In the rows, zero is written as 128.
A: 3 groups of rows, each row roughly a mix of its group's hidden directions:
A (109 x 10):
[[141 110  63 138 142 125 140 127 165 143]
 [172 150 161  87 105 123 132 155 129 115]
 [145 145 136 100 106 105  92 106 177 119]
 [149 172 158 118 108 103 138 136 136  82]
 [162 163 145 136 137 141 171 148  94 110]
 [114 147 115 133 112 113 182 171 116 104]
 [161 108 116 153 125 132 116 193 118 130]
 [157 141 119 176 135 125 106 164 162 113]
 [ 73 131 103 141 123 127 176 147 123 138]
 [112  85 103  74 139 125 129 136 149 149]
 [148 117 109 148 141 148 101 154  70 121]
 [117 109 120 181 119  99 123 158  99 103]
 [155  95  99  94 159 141 112 161 108 133]
 [115 114  96 152 110 130 165 180 140 114]
 [ 86 170 117 147 117 136 158 120 166 135]
 [104 184 150 143 124 160 152 105 133 120]
 [148 150 134 169  96 131 149 150  89 103]
 [ 80 140 133  93 135 152 174 123 134 142]
 [157  94 114  88 152 155 103 145 102 124]
 [140  76 112 132 162 111 117 155  93 127]
 [139 136 149  98 121 188 112 102 111 111]
 [110 173 162 152  94 130 138  95 144 125]
 [140 182 121 163 129 115 128  88 150 120]
 [133 137  75 155 165 104 128 155 146 126]
 [104 118 150  84 138  95 104 105 164 129]
 [107 148 123 136 107 103 172 168 121  94]
 [162 107 115  71 144 152 131 153 113 128]
 [130 189  97 139 129 161 119 123 153 122]
 [105 122 135 104 120 167 157 122  74 140]
 [ 86  80 150 106 146 151 108 115 117 137]
 [112 112 103 171 137 139 157 154  90 151]
 [127 130 113 165 102 120 148 182 142  98]
 [109 103  98 140 115 138 178 162 103 135]
 [166 129  99 147 156 159 125 106 120 169]
 [160 139  88 169 138 105 108 102 151 133]
 [181 148 145 119  94 141 101 126  97 124]
 [191 174 127 137 124 133 144 134 121 140]
 [122  82 138 105 159 169 127 130  99 147]
 [135  60 139 101 133 105 121 141 109 137]
 [108 143 147 115 114 112 151 148 179  89]
 [102  97  96 143 184 131 140 128 137 105]
 [152 143 180 133 149 145 120 117  85 148]
 [118 130 149 154 151 163 147 126  80 160]
 [107 135 149  81 130 143 175 152 119 105]
 [114 157 111 123 135 120 102 110 191 143]
 [121 158 159 137 101  89 118 125 141  82]
 [141 185  97 148 126 127 126 119 170 118]
 [147 164 153  98  94 101 118 130 162 109]
 [116 139 115 112  86  85 128 153 167 111]
 [ 85 111 120 135 161 162 151 123 114 166]
 [163 156 169 143 110 124 133 130  79 122]
 [142  88 144 119 150 150 114 132  72 112]
 [ 77 126 121 170 119 109 141 105 162 123]
 [117 157 139 136 114 100  98  87 168 109]
 [139 155 140 142 137 141 106 152 186  99]
 [110  90 122 135 168 118 171 153 103 118]
 [139 141  83 156 121 132 166 156 117 163]
 [ 59 108 107 131 140 139 150 120 133 145]
 [ 96 106 152  83 145 163 154 135 110 133]
 [171 161 121 130 134 153 166 142 106 158]
 [114  98 132 150 167 163 138 121  82 134]
 [136  94 123 122 164 103  87 156 111 153]
 [193 161 118 140 125 133 147 148 113 137]
 [142 164 171 155 107 123 115 113  91 107]
 [167 128 121 114 151 165  94 132  90 110]
 [141 181 143 129  84 155 112 105 135 128]
 [ 78 108 108 133 164 114 154 129 163 131]
 [158 105 133 145 122  63 134 148 115 134]
 [153  93 105 111 132 154 111 162  92 152]
 [102 145 105 124 120 168 171 112 154 101]
 [142 110  96 131 174 142 122 107 143 173]
 [137 128 162  79 133 106  89 116 156 120]
 [126 173 137 134  86 152 100  96 148 131]
 [ 91 127 119 154 117  83 152 128 168 142]
 [131 123 132 100 126 143 137  87  71 152]
 [150 106 127 135 136 115  78 155  86 150]
 [143  95 121 106 163 175 129 123 107 159]
 [119 116 140 168 169 150 136 144 106 170]
 [193 157 138 139 125 122 137 148 106 106]
 [156 141 152  88 139 168 135 101  97 140]
 [108 167 145 179 119 124 161 110 124 110]
 [159 191 148 111 107 146 144 120 134 126]
 [151 122  91 164 144 150 140 131 105 173]
 [161 108 137 134 128 121  64 103 140 139]
 [135  87 152 141 154 116 137 139  73 116]
 [136 176 122 115 117 136 154 106 179 114]
 [150  77 110 138 136  86  98 145 115 130]
 [123 178 119 122  98 132 129 113 181 138]
 [123 180 119 133 121 146 145  98 172 107]
 [104 144  83 137 129 143  91 124 172 140]
 [ 74 111 134 116 150 127 173 119 141 150]
 [120 162 137 164 123 164 175 141 126 108]
 [119 118 129 114 135 104  89  73 106 153]
 [113 141 194 105 127 138 135 156 135 107]
 [142 136 113 118 113 104  86  98 179 130]
 [104 101 103 132 114 144 174 169 107 133]
 [158  82 107 129 135  94  87 144 118 132]
 [161 133 141  93 153 174 148 124 109 154]
 [ 83 120 103 136 115 121 183 138 148 117]
 [ 89 143 135 112 136 110 146  74 159 126]
 [157 129 101 173 140 128 133 170 163 124]
 [124 120  65 161 137 135 146 134 160 135]
 [113 149 185 131 133 136 103 157 153 104]
 [159 110 110 118 157 163 155 128 102 167]
 [118  91 106 127 147 157 157 159  94 152]
 [137 104 107 100 119 116 122  91  78 154]
 [122  80 140 118 151  80 162 132 139 123]
 [147 139  88 189 140 141 132 141 146 130]
 [146 160 147 139 132 135 114  69  95 135]]

one row of each group, then the others: which group is each in?
[129 117 104 141 102 120 154 111  64 140]  D
[177 140 148 111  95 148 123 134  84 123]  Z
[152 127 118 129 147 158 172 159  86 138]  Y

[ 85 105 139 131 171 142 168 137 107 125]  Z
[149 147 147  97 147 165 122  86 139 159]  Y
[177 114 137 128 143 145  80 101 126 151]  Y
[114 141 128  94 146 160 134  86 154 165]  Y
[129 140 188 129 139 141  85 136 102 131]  D
[ 97  95 133 142 164 164 137 118  91 143]  Y
[115 141 111 141 130 124  99  76 168 154]  Y
[ 92 128 165  94 127 120  92 135 161 110]  D
[133 178 137 131  85 150 111  99 152 128]  Z
